In the data rows, the value 128 means zero.
Each row below has a hidden score, from 0 to 40, with 20 about the middle. What is it? The score is a weighted sum of the row's numbers plus the product of two more (or one squared), each taken from its middle value.
[ 99 151 158 135 225 116  95  92 123  95  97 103  99 146 132 105 119 128
 113 154 132 106  99  92]: 15
[100 107 101  97 145 234 170 132 116  98  98 118 130 172 133 166 109  95
 103  99  99 110 137 149]: 17
[101 104 152 141  99 136 117 176 110  97  96 245  99  97  94 109  96  95
 144  98 101 183 138  93]: 28
[143 141 121  97 114 126 100 110 108 105  97  97  99  97 151 109 102 193
 144 194 154 153  96 101]: 25
[ 99 100 135 179 174 158 143 138 139  97  98 181 112 140 131 148  93  95
 111  94 101 115 131 166]: 24
[101 101 116 100  95 185 183 177 100  98  97 170  98  97  95 140 101  97
 123  94 105 175 235 125]: 19
[218 108 122 156  98 165 133 138  98 104 144  95  98 174  94 106 212  95
 116 131  99 144 199 168]: 20
[105 109 141 125 124 108  95 119 123 135 154 147 163 100 130 114 133 105
 113  99 104 122  97 142]: 19
[101 105  98 107  99 108 200  99  97 131 162 126 183 156 124 107  96 177
 142 133 100 140 172  95]: 19
[103 113  93 154  88  89  96 121 255  85 160 139 143 157 191 206  95 105
 120  87  98 131  91  90]: 27
[135 125 129 145 160 106  99 165 135 116 123  95  96  90 203 115 100  97
 114 166 190 124  92  90]: 24
[168 106 255  98 164 103  96 207 152  99  93 104  83 108 155 114 109 172
 157  95 158 193  93 164]: 29
[148 142 129 134 189 114  92  99 167 139 165 100  96 117 140 108 180 126
 112 153  98 105  94 163]: 12
[102 124  97 109  98 109 165 147  97 156 157  99 160  95  93 121 114  96
 147 123 121 202 163  95]: 8
[186 203 168 128 106 114  97 135  96 182 159  95  96 107  94 111 209  95
 134 207 128 131 148 125]: 11
[135 160  98 152 118 107 101 151 100  98 101  94  97 101 161 105 125 130
 141 195 110 130  97  95]: 18
[165 137 105 144  94 163 169 116 100 114 113  99  98 179 170 112 142 131
 110 148 105 106 117 151]: 25
[194 193 113 117  95 110  99  97  95 141 197  97 100 255  89 107 221 101
 141 203 119 128 131 120]: 28
[101 124 108 100 134 150 155 101  97 148 115 191 150  95  93 148 110  96
 144  96 148 106 169 102]: 13
[159 156 177 101  97 105  92  93  97 199 136  95 112 107 108 108 141 184
 135 191 179 148  93 127]: 26
[151 153 255 255 161 109  98 125  96  96  96 159  98 226  94 106 146  96
 161 149 100 122 154  96]: 18
[ 98 110 111  99  98 130 141  98 118 196 205 144 251 105  93 110  96 112
 107  96 161 107 135  96]: 16
[101 139 106 115 182 130 143 101  97 148 153 203 182 135  94 124  97  98
 126  96 102 108 152 107]: 22
[102 103  99 121  98 108 118  98 133  99 150 218 209 213  93 205  99  96
 146  97 102 170 116  97]: 30
[118 144 214 232 205 134  99 157  98  98  96 107  98 212  94 113 151  97
 140 133 104 110 189  97]: 12
[136 145 135 137  93 112 115 100 162 132 126 142 116 155  89 126 129  97
 154  97 120 110  97  97]: 21
[213 170  98  97 105 121 181 188  94 253 142  99 118  97 145 125 194 119
 109 137 159 113 101 217]: 14
[100 105 100 100 100 109 147 125 121 149 176 146 255 110  95 185 112  97
 109  96 100 177  94 181]: 30
[104 107 100 134 193 131 108  98 143  97 107 203  99 139  97 149  96 136
 125  97 105 113  95  97]: 21
[102 106  98 163 230 108 169  98  96  97 118 188 109 203 143 116  98 112
 130 100 102 108 211  97]: 20
[101 104  97  99 147 107 169  98 180  98 149 249 225  97 155 140  97 159
 107  98 105 107  97  95]: 23
[101 110  92 100  97 111 182  98  97 151 182  97 179 198 104 130 115 170
 114 146  99 146 136  95]: 25
[106 104 125 124 108 101 110 216 206  96 108 120 100 117 146 203  95 105
  98  95 118 137  96 100]: 17
[112 140 180 135 103 142 120 104 133 114 111 118 137 155  93 126 105 100
 156  95 101 161 140 110]: 29
[146 156  98  99  94 192 233 104  96 155  98  98 134 138 114 110 124 158
 106 124 168 108 196 139]: 18
[101 103 101 126 134 109 185  97 126 107 125 196 160  95 138 166 101  96
 138  95 103 112 133  94]: 11
[171 146  92  96  92 124  96  98 150 193 204 104 175 175 178 121 164 166
 148 136 118 137  91 173]: 34
[115 146 128 123  90 109  95 131 108  98  95  96  95 133 120 119 162  91
 125 130 130 119 105 136]: 16
[103 109 243 125 148 141  97 130 166  96  89  93 102 119  93 136  97  94
 174 101 102 195 131 107]: 25
[159 152 178 100 176 119  96  96  99 189 131  97  97  98  98 104 171 150
 124 201 201 107 139 162]: 15
[148 148 188  94  92 110 113  92  96 154  97 102  98  94  90 109 163 104
 145 129 180 133 172 142]: 14
[136 201  96  98 116 114 107  96  96 213 222  98 148  95 169 111 154 127
 105 204 113 107  95 148]: 18
[160 155 120  97 109 144 128 100  89 167 109  98 116 104 172 104 147 194
 126 166 153 127 118 198]: 23
[100 118  99  99  98 179 139  98  96 129 184 144 203 181  93 111  98 127
 153  97  98 128 160  96]: 19
[150 162 114  97  97 152 147 101  97 183 138  94 113  94  94 106 169 140
 127 160 145 114 149 157]: 14
[186 178 119  98 100 133 153  97  97 180 189  96  99 182  91 109 162 122
 109 255 165 121 245 162]: 38
[102 114 187 186 153 119 121 145  95  99  96 135  96 142  90 110  95  95
 134 118 139 128 243  97]: 15
[104 104 217  97 202 113 101  94 149  97  95 172  98 132  93 119  97 183
 215  97  98 186 122  98]: 24
[101 144  99  99  99 136 196  99  97 241 236  98 215 110 104 114 140 100
 107 165 153 108 123 122]: 19
[125  93 101 168  92 127 115 255 178 103  99  90 100  79 208 123  86  99
 103  93 150 132 103 120]: 23
[200 106 145 102 122 114 107 101  96 159  92  83  95 106 185  99 141 240
 139 189 227 157  97 253]: 25
[105  98 103 100  98 170 130 103  94  98 123 132 118  94  93 144 101 158
 158  99 101 203 164 110]: 25
[162  99 100 101 114 141 155 142 102 106  99 140  96  94 134 136 101 169
 138  93 139 145 121 179]: 24
[ 99 129 167 150 109 106 100  97 119  98 121  97 159 168 134 108  98  98
 149 115 171 107 124 102]: 9
[102 145 102 152 100 106 131 111 193  96 176  95 184 186 218 241 111 108
 119  97 111 107  97  97]: 30
[148 142 210 115 156 106  93  96 124  98  92  93  98 183 131 102 179 122
 151 166 140 134  92 102]: 20
[123 164 178 104 216 129  97  98  99 172 173 106 117 115  99 111 193  97
 126 155 178 106 186 106]: 7
[147 111 110  95 113 108  95 187 129  92  91 103 104  92 221 129  88 158
 129  85 155 189  91 169]: 35
[101 103  99 163  99 110 239 131  97  97 116 219 155 150  94 226  98  98
 114  95 100 108 194  96]: 12
[128 145  99 104  99 103 113 100 125 182 144 100 173 135 192 109 130 164
 132 142 126 106  98 125]: 24
[176 158 105 107 101 103 100 113 144 180 184 108  99 128 179 113 180 169
 116 169 103 121  97 109]: 11
[159 168 102  98  97 111 103  99  96 208 195  96 167 131 144 113 138 182
 137 200 144 161  97 130]: 35
[166 194 216 161 212 110 121 192  96 135  97 120 100  95  94 107 206  96
 110 194 208 109 224 122]: 5
[140 106  97  97 118 214 234  98  96 117 123 115 120 125  94 110  97 183
 107 100 150 110 248 143]: 14
[135  99 124  90 111 143 102 116 155  96  90  98 135 109 151 129  91 138
 136  93 111 163 101 163]: 29
[118 108  99 102 175 205 199 126 130  98  99 156 147 100 139 156  98 163
 110  94  96 109 127 210]: 22
[106 101  97  98  94 111 138  99 100  96 139 142 129 137  96 194 123  92
 142  98 105 111 167  96]: 11
[118 176 154 128 109 106  99 117 101  95  96 102  96 178  92 110 218 101
 126 198 158 122 124  96]: 10
[102 139 170 193 180 110  97 101  98  96 120 125 116 160  94 110 107  95
 144 129 132 109 168  94]: 9
[131 210 187  99 112 109 134  99  98 194 108  95 105 162  97 107 148 154
 124 209 179 110 168  93]: 19
[103 100 109 103 163 143 105 104 255 117  86 105  98 120 186 178  95 185
 101 107  95 103 103 143]: 25
[101  98 100  98  97 149 166  98 100 138 109  99 153 105  89 165 105 131
 136  99 105 171 170 167]: 21
[145 165  90 101 101 168 115  90 175 166 140 108 123 120 149 101 133 220
 102 133 102 121  96 154]: 29
[199 184 150 129  95 145 177 110  95 150 110  97  99 200  91 112 235 100
 141 180 160 142 228  98]: 18
[101 101 145 120 138 107 174 104  98  97  96 149 113 103  91 129  96  97
 150  96 120 147 212  96]: 8
[142 110  92 100  93 110 202  98 100 181 156  99 136  98 168 125 133 192
 105 144 135 112 127 155]: 9
[ 99 131 138 150 122 107  98 117 103 159 130 238 144 126  92 117 151  96
 113 100 108 110  95  97]: 20
[107 105 117 101 130 113  98  98 243  94  95 147 161 149 143 202 103  98
 142  97 108 130  90 131]: 25
[113  97 149 138 132 115  95 122 145 100 130 109 121 120 127 123 101  96
 159  92 121 143 103 126]: 22
[155 105 132 109 122 167 192 131 101  99  93  97  98 150 113 111 100 107
 128  99 166 124 255 149]: 18
[115 160  98 111 116 147 178 117  96 174 140 161 140 125  93 141 161  97
 104 113 100 107 136 129]: 14
[104 109 101 181 149 137 154 143 143  98  95 165  96 164 125 152  95  94
 109  96 103 113 174  95]: 20
[117 105 100 144 108 111 103 144 154 132 207 191 131 151 111 204 155  97
 107  96 100 109  97  94]: 15
[ 99  99 155  97  94 123  95 102 118  98 107 128 171 126  92 153  98  97
 161  98 100 143 159 112]: 20
[139 104 175  98  97 154 137 148 101 118  94 137  97  97  94 107 107 163
 138  95 136 152 114 183]: 27
[ 97  98 121  99  95 106  98 102 217 105  94 180 177 100 127 142  98 152
 144  97 134 107 100 110]: 19
[ 99  98 102  97 208 110 146 105 165 100  97 168 140  94 177 111  96 113
 112  92 176 109 138  98]: 17
[102 102 158 103 228 119  99  99 158  98 112 255 111 100  92 122  96  96
 135  96 102 109 100  95]: 25
[100 105 126  99  97 110 107  97 144 202 191 202 255 129  92 157  98 132
 130  97 103 108  94 156]: 24
[212 194 225  98  97 105  96 101  97 114  96  97  96 190  93 107 198 160
 165 231 175 150 131 132]: 23
[102 104 183 109 146 111 115 102  99  99  97 180  99 131  90 125  97  94
 150  97 104 116 219  99]: 16
[108 126 144 198 142 152 138 108 124  97  95 119  99 159  93 109 128  98
 130 110 159 109 185  96]: 8
[ 97 107  97 100  96 111 140 135 152 165 220 148 197  93 143 181  95 199
 107  97 101 124  94  96]: 16
[101 148  98 102 111 119 108  95 190 116 214 105 156 145 129 167  96 104
 148  90 105  98  94  99]: 20
[100 101 135 104 128 102  94  96 172 144 128 100 175  99 129 145  96 199
 108  99 103 118  97 220]: 25
[111 147 156  98 189 109  92 101 162 115  95  99 101 115 191 114 173 101
 131 179 215 104  91 110]: 12
[156 127  91  98 110 199 157 139  95 131 103 103  98  94  99 109 161 197
 112 140 116 104 149 183]: 13
[142 171 112 135 139 197  98  97  98 131 185  98 148 142  93 106 157  95
 141 150 102 115 125 130]: 15
[157 130 104  97  94 178 151 154  94 174  95  99 106  94  96 107 172 142
 106 128 115 159 136 239]: 26
[121 102 148 131 167 141 108  97 109  98  98 120  93 157 126 108  92 158
 144 113 110 140 139  95]: 22
[ 97  97  99 190 110 111 126 125 212  98 138 150 163 169 181 235  89  98
 119  97  99 105  90  98]: 23
[118 192 115 101  99 153 133  99  96 206 176  98 147 163  88 110 203  96
 109 167 156 107 177 153]: 17
[ 98 105 101 103  96 137 160 101 106 149 137  92 185 109 129 153 119 177
 113  97 136 128 139 166]: 20
[106 120  98  99  97 106 180  99  95 181 186 115 187 159 106 169 155 127
 109 142 105 123 104 112]: 15
[ 99 105 107 219 103 107 101 112 209  92  95 152 109 177 185 158 100  95
 136 100 100 105 102  88]: 26
[118 108 139  99 141 174 101 102 125 102  98 127  99  95  94 114  92 233
 168  97  99 155  93  94]: 24
[105 102 164  97 174 105  98 100 186  99  96 212 186 128  90 110  97 184
 170  97 102 119  97  96]: 19
[212 195 113 184 211 167 124 234 136 192 114 106  98  96 170 109 201  97
 112 180 233 107  95 177]: 29
[132 148 149 148 210 141  94 119 151  98  93  94 100 114 156 105 161  99
 120 168 135  98  89 110]: 13
[108 153 152 138  94 108  95 103 154 124 153 115 101 168  99 109 165 117
 151 125  98 125 101  92]: 19
[144 122 140 146 149 109 108 192 122 125 102 156 102 132  97 115 168  98
 113  99 112 109 103 123]: 15
[129 103 116 103  97 118  99  95 139 195 161  98 168  96  97 104 125 166
 134 109 163 133  96 178]: 21
[101 101 126  98 169 110  97  99 116 136 157 186 187  95  93 108  97 225
 122  95 100 137  94  96]: 20
[ 91 104  90 130 166  93 103 200 225  98 100 142  89  91 181 188 108 101
 138  88 114 113  87 106]: 8
[194 190  99 135  99 135 171 140  95 154 150  98  99 181  96 108 215  98
 120 218 102 148 207 110]: 25
[157 181  98  96 178 121 166 143 120 162 120 132 101  96 219 121 110 110
 112 140 172 106  97 140]: 27
[163 174 103  98 100 108 117 120 100 170 168  97  98 113 154 107 170 115
 107 217 178 119 124 146]: 24
[139 146 225 100 101 107  97 101  98 174 179  96 171 147  93 111 166  98
 162 120 180 154 182 162]: 26
[157 111 160 255 115 132 134 255  98 101  95  95  97 106 148 107 118  97
 111 156 144 155 193  94]: 19
[101 102 101 105 123 122 111  94 117 106 150 118 174 130 113 146  96  99
 146  98 115 124 134  98]: 15
[101 103 102 100  94 119 212 197 171  98 127 198 198  96 183 255  96  99
 102  95 100 133  96 174]: 18
[101 174 132 185 111 107 123 100 114 120 166 165 145 191  92 146 117  97
 142  98 104 109 155  97]: 23
[157 128 230 103 177 103  96 100 139 129 119  94 100 149 127 104 101 160
 159 138 151 115 108  93]: 21
[126 107 164 153 175 110 101 155  96 101  92 135 100 119  99 109 105  95
 141  95 137 125 171  95]: 14
[162 157  98 193 147 142 164 185 102 122 123  98  96  97 197 104 103 101
 109 169 126 106 121 118]: 26
[ 99 102 113 170 114 108 133 175 107  97  96 183  98  95 121 157  98  96
 133  96 100 149 120 100]: 15
[137 113 157 130 146 106 122 165 100  96  94 111  99  97 122 108 117  96
 123 160 166 130 148  95]: 16
[107 122 170  98 150 116 101  95  96 175 101  95 148  98  94 107 109 125
 142 153 192 118  94 187]: 13
[114 177 210 137 143 126 102  96  99  93  95  95  98 202  89 114 186  97
 177 130 102 160 201 131]: 28
[104 103 132 112  99 105 106 118 120  97 102 169 146 123  93 151 101  94
 153  95 104 152 118 102]: 22
[101 109  99  98 180 123  95 110 208  92  94  88  98 140 186 138 123 206
 148  93 106  97  89  98]: 29
[149  92  98 104 137 189 169 210 138 110 107  95  92  96 218 103  99 150
 118 112 165 107  88 189]: 26
[172 174 142 171  95 114 104 181 117  98  99  97  97 155 178 111 171  99
 163 176 176 193  94 100]: 33
[101 121  97  99  97 110 130  98  98 192 252 111 219 104  92 106  98 165
 118 127 115 109 161  97]: 13
[108  98 123 124 166 115 106 182 135  96  95 147  99  92 117 140  97 106
 146  97 102 145 107  98]: 15
[105 142 114 222  92 123 103  93 129 100  98  93  97 255 103 123 151  88
 182 136  98 168  95  99]: 27
[112 105  95  99 129 167 140 113 142 151 162 144 152  95 116 128 125 100
 105  97 165 107 108 135]: 18
[174 156  98  98  99 116 137 102  96 195 171  97  96  94 162 103 183 186
 116 184 153 128  94 128]: 12
[104 100  96 174 100 106 190 119  96  97  96 130  99 156 137 148 106  97
 112 109 112 107 183  95]: 12
[157 148  92 105  98 124 134 179 126 132  97  99 119  94 177 117 103 111
 139 145 153 182  96 160]: 36
[102 109 177 127 102 107 107 156 172  98  93 138  99 163 103 135 136 132
 148  97 101 189  98  95]: 26
[ 97 100 118 127  94 107  99 102 105  95  93  98  93 184 109 109 115  97
 189 111 149 184 120  96]: 27
[105 109 105 118  90 165 115 136 249 101 131 132 134 120 169 200 108 107
 132  83  95 109  96  94]: 27
[106 105  95 100 104 120 109 177 134  96 104  95  99 104 195 112  94 124
 113 128 179 106 111 110]: 18
[ 99 100 104  91 112 105 135  87 189 137 186  97 218  93 255 183 101 184
 111 105 114 100  90 146]: 26
[129 125 105 123 121 152 231 183  99 136 104  98 101  91 115 122 158 102
 106 164 167 112 206  97]: 3
[102 108 143 103 148 107 107 130 255  96  99 196 151  95 209 115  89 158
 131  95 140 106  94  97]: 26
[101 104  97 100 164 171 147 121 148 101  95 198 143 111  99 162  99  99
 116  94 102 111 154 146]: 19
[151 143 112 100  95 133  96 100  97 136 164  96  96 146  90 111 183 149
 136 210  99 149 165 118]: 19
[100 130  98 183 109 104 130 137 123 139 182 183 116 133 129 158 146  97
 103 100  99 110  91  97]: 11
[ 99 100 169 114 101 113 101 132 208 100  95 234 135  95 111 131  99 149
 125  95 100 134  93 100]: 25
[115 130  98 161  98 141 232 229  96 100  96 210  97  94  94 133 101  95
 106 111 101 122 137  94]: 12
[125 182  95 133  97 120 138  99  96 220 169  96 161 110 120 106 185 120
 106 237 202 106  96  97]: 23
[140 124 114 114  93 108 105 124 168 165 144  99 116  94 106 125 160 214
 117  90 108 189  99 189]: 19
[154 111 162 113  97 155  91 150  94  98  97  89 101  90  88 104 144 113
 118 139 149 158 111 189]: 20
[161 157  98 145 135 161 134 104  97 157 195  98 115 128 121 109 196  96
 108 180 117 106 118 105]: 19
[109 106 177 100 178 161  92 103 160  84  89  89  96  98 142 109  91 149
 126 100 184 128  92 149]: 16
[166 188 163  99 101 120  96 127  94 163  95  99  98 114  89 107 207 100
 147 202 192 107 176  94]: 7
[180 190 182 158 182 122  98 158  96 145  96  93  99 107  92 104 230  93
 109 224 219 107 146 159]: 8
[126 104 100 137  95 110 135 106 129 119 168 161 123  98 154 134  99 170
 137 110  97 137 100  94]: 16
[100 123 118 160 137 130 114 102  93 105 150  96 124 130 162 106 101  96
 116 161 155 108 122 104]: 14
[105 108  98 130 109 155 169 105 125  96 133 173 163 128 114 132  99  96
 124  97 107 107 156  95]: 17
[ 96 101 105 122  96 147 102  94 193 106 198 100 237 133 144 125  96 110
 133  90 105 103 102 131]: 16
[162 138 139  99  92 152 118  92  93 116  96 101  94 195  92 118 192 113
 124 119 131 115 138 182]: 16
[133 111 111 116 216 212 141 131 194 102 100 207 113  96 142 154 100  94
 106  97  97 109  92 188]: 39
[128 161 176  97 131 124 116 114 161 121  96  93  92 184 100 155 154 104
 152  97 117 133 116  97]: 24
[175 160 157 139 148 148 171 111  97 104  95 134  98 156  93 108 174  96
 122 176 100 130 242  94]: 20
[104 109  94  99  98 131 140  95  95 100 226 106 136 255  91 113 114 171
 142 102  99 114 223  98]: 29
[122 159 182 107  98 109 101 123  97 123  97  97  99 129  95 112 146  99
 163 182 162 178 160  96]: 21
[ 99 107 104  98 101 110  96 102 143 144 175 138 219 102 163 111 101 194
 141  98 100 130  89  93]: 26
[125 172  99 103 192 212 135 106  95 136 121  97 100  99 136 106 153 134
 101 197 185 111 137  94]: 19
[191 160 236 100 114 138 126  92 100 210  97  96  97  97  94 109 146 127
 140 201 244 147 190 207]: 29
[129 154 147 130 106 109 155 156 138 165 113 119 146  97 175 135 102  95
 131 107 184 115  94 127]: 22
[132 100 110  99  99 110  94 105 155 128  92  94 136 118 200 103  94 255
 142 134 105 201  97 150]: 37
[130  91 138 108 201 116  89 123 216  91  99  82 104  99 237  99  91 124
 147  98 117 104  92  96]: 19
[153 122 156 125 110 109 101 136  96 105 136 126  99  94  93 106  99  97
 172 128 103 203 169 137]: 22
[111 107  99 106  98 149 215 101  98  99 153 126 143 152 148 145  94 133
 108  98 102 124 158  95]: 19
[182 139 136 100 161 169 183 216  96 171  94 121 100  93  94 115 192  97
 110 120 180 108 150 198]: 16
[157 123 198  98  91 113  99 137 121 119  95  98  98  98 100 119 161 163
 157 128 133 168  96 147]: 20
[111 104  99 194  97 109 123 133  96  97 173 178 143 129  93 124 126  97
 130 107 100 162 123  94]: 21
[ 82  99 180 137  88 107  85 104 255 139 119  92 198  91 182 144 119 106
 121  99 112 113 106 163]: 31
[101 140  97  98 227 125 117  99  96  99  97 148  97 118  92 109 112 168
 129 188 105 110 159  93]: 17
[121 105 129  98 204 136  97  96  99 183 199 110 179 163  96 110 170  98
 108 127 202 107 156 150]: 7
[179 137 122 133 133 169 126 145  97 111  99  99  97 125  92 106 162  96
 110 172 110 127 183 204]: 22
[124 105 131 100  97 124 106 141 101  99  95 100  97 151  94 110 146 119
 110 140 153 142 138 136]: 18
[127 169 105 178  95 113 132 200 105 115 129  99  97 149 107 155 215  98
 107 163 107 112 122  95]: 6
[ 97 107  96 139  95 110  99 104 236 101 109 192 170 221 129 199 102 161
 137 102  99 111 100  93]: 24
[110 124 152 106  92 113 103  93 157  97  94 100 101 175 101  99 103 173
 156  97 102 178  93  97]: 33
[138 145 158 177 131 106 101 172  94  98  95 164  99 138  93 111 151  97
 124 129 112 107 128 118]: 14
[ 88 100 100  89 148  87 120 149 183 114  97  98 121  81 222 141  98 255
 120 111 107 108 104 220]: 32
[102 130 159 204 178 108 169 195  97  98  97 247  99  95  93 141  98  95
 113  97  99 108 161  93]: 10
[ 98 119  99  98  89 118 105 132 201  99 167 105 119 109 221 147  94 175
 127  87 105 120 100 107]: 31
[149 104 115  98  97 141 132 155 103  94  96  95  99 144  93 145 149 177
 137  94  91 180 136 117]: 24
[102 107 102 100 146 107 180 122 229 101  96 202 154  93 183 178  96 199
 100 101 101 105  95  99]: 14
[167 128 147 101  99 108 168 139  97 167  95 130  96  97  91 108 118 197
 132 145 115 192 163 158]: 19
[ 98 104  96  95 164 100 109  93 193 102 125 165 147  93 190 156  94 184
 112  92  97 108  98  93]: 18
[135 121 185  99 166 114 102  99 190 147 145  95 150 125 117 104 136 155
 150 104 146 106  93 170]: 21
[102 110  96 149  97 153 186 115 105  98  99 150 139 232  94 220  97  97
 107 100 100 107 170  97]: 14
[211 172 161 127 113 116  99 180 134 134 100  98  92  94 177 102 195 132
 116 225 196 117  95 188]: 25
[135 141  96 114 128 154 169 165 100 126 155  94 110  97 155 137 142  98
 105 154  96 119 134 127]: 11
[ 92 111  73  99 106 109  84 107 211 104  88 104 114 210 177 206  93 182
 135 100 100 152  94 104]: 39
[104 133 101 115 152 108 114 139  95 136 133 106 101  96 194 113 104 149
 111 179 155 111  97  97]: 18
[102 141  96 149  98 146  97  97 208 106 217 150 180 255 113 221 125  97
 112  94  97 103  98  93]: 23
[ 94 100 136 190 186 104  94 188 216  98  92 204  98  96 131 152  94  96
 121  89 105 114  89  96]: 17
[101 103 112 164 252 110 142 165 176  96  97 252 148  96 175 120  96  97
 105  97 118 106  95  94]: 29
[149 187 114 100 102 143  98  97 107 191 194  97 120 154 100 108 178 157
 121 165 108 117  96  98]: 21
[117 125  95 131 140 111 135 125  95 122 163  96 122  92 182 108 117  91
 115 172 186 111 134 122]: 16
[164 142 150 186 167 165 169 182  96  98  97 186  97  97  93 106 103  97
 131 140 132 117 233  97]: 21
[102 106  98 102  94 114 137 100 124 203 187  95 235  99 174 119 103 189
 103 117 130 105  96 190]: 23
[103 100 151 116 164 144 121  98 115  98  95 116 102 132  96 128  99 120
 163  95 128 101 193  97]: 13
[126 142 157 189  97 107  96 146 104 112 151  99  98  93  98 104 159  95
 154 179 114 158  94  96]: 11
[100 105 100 114  99 104 145  96 110 137 146 153 177 147 151 148 104 123
 118  98 100 119  95 135]: 23
[107 133 135  98 120 146 132 105  95 179 178  95 113 124 100 112 185  91
 120 143 205 110 197  94]: 9
[103 102 101  98 162 174 220  96  95 121 131 150 128 106 121 148  96 173
 107 109 109 110 154  96]: 15
[124 107 132 118  95 109  97 101  98 146 184  98 159  96 103 103 127 121
 136 147 122 153  95 131]: 20
[100 102 104 113 107 124 138  96 107 101 114 142 137 142 132 130  98 157
 142  96 103 170 105  91]: 27
[190 120  89 100  90 138  95 120 162 151 125  93 109 154 211 102 237 138
  97 169 170 120  98 223]: 24
[128 144 148 244 140 177  97 140 151 100  99  96  96 240 126 110 154  90
 146 127 129 107 160  97]: 6
[107 166 139  97 118 149 179 121  95 177 130 174  98  94  95 107 135  96
 110 109 166 107 151  94]: 11
[100 104 180 127 133 112 101  95 147  98  96 104 100 187  95 110  93 172
 170  91 104 157 108 100]: 31
[150 101 115  96  91 166 125 121  98 122  96 103 100  95  93 106 102 187
 119  92 117 154 116 226]: 26
[123 155  95 166 100 151  96 107 135  98  98  95 100 167 114 107 129 125
 160 152 104 168  93  96]: 27
[110 109  94 101  99 107 208 185 129 105 105 180 158  95 160 187  98 109
 104  96  99 130 122 166]: 13
[167 131 143 115 120 192 147 135 150 117  98 133  93 120  93 158 147  93
 107  95 106 106 110 218]: 23
[110 111 113  92  97 110 105  99 255 105 107 127 164 123 231 227  88 192
 113 101 104 103  92  96]: 33
[177 201  91  91  96 138 109 199 153 163 108 101 108  91 167 122 190  96
 107 135 167 112  94 202]: 22
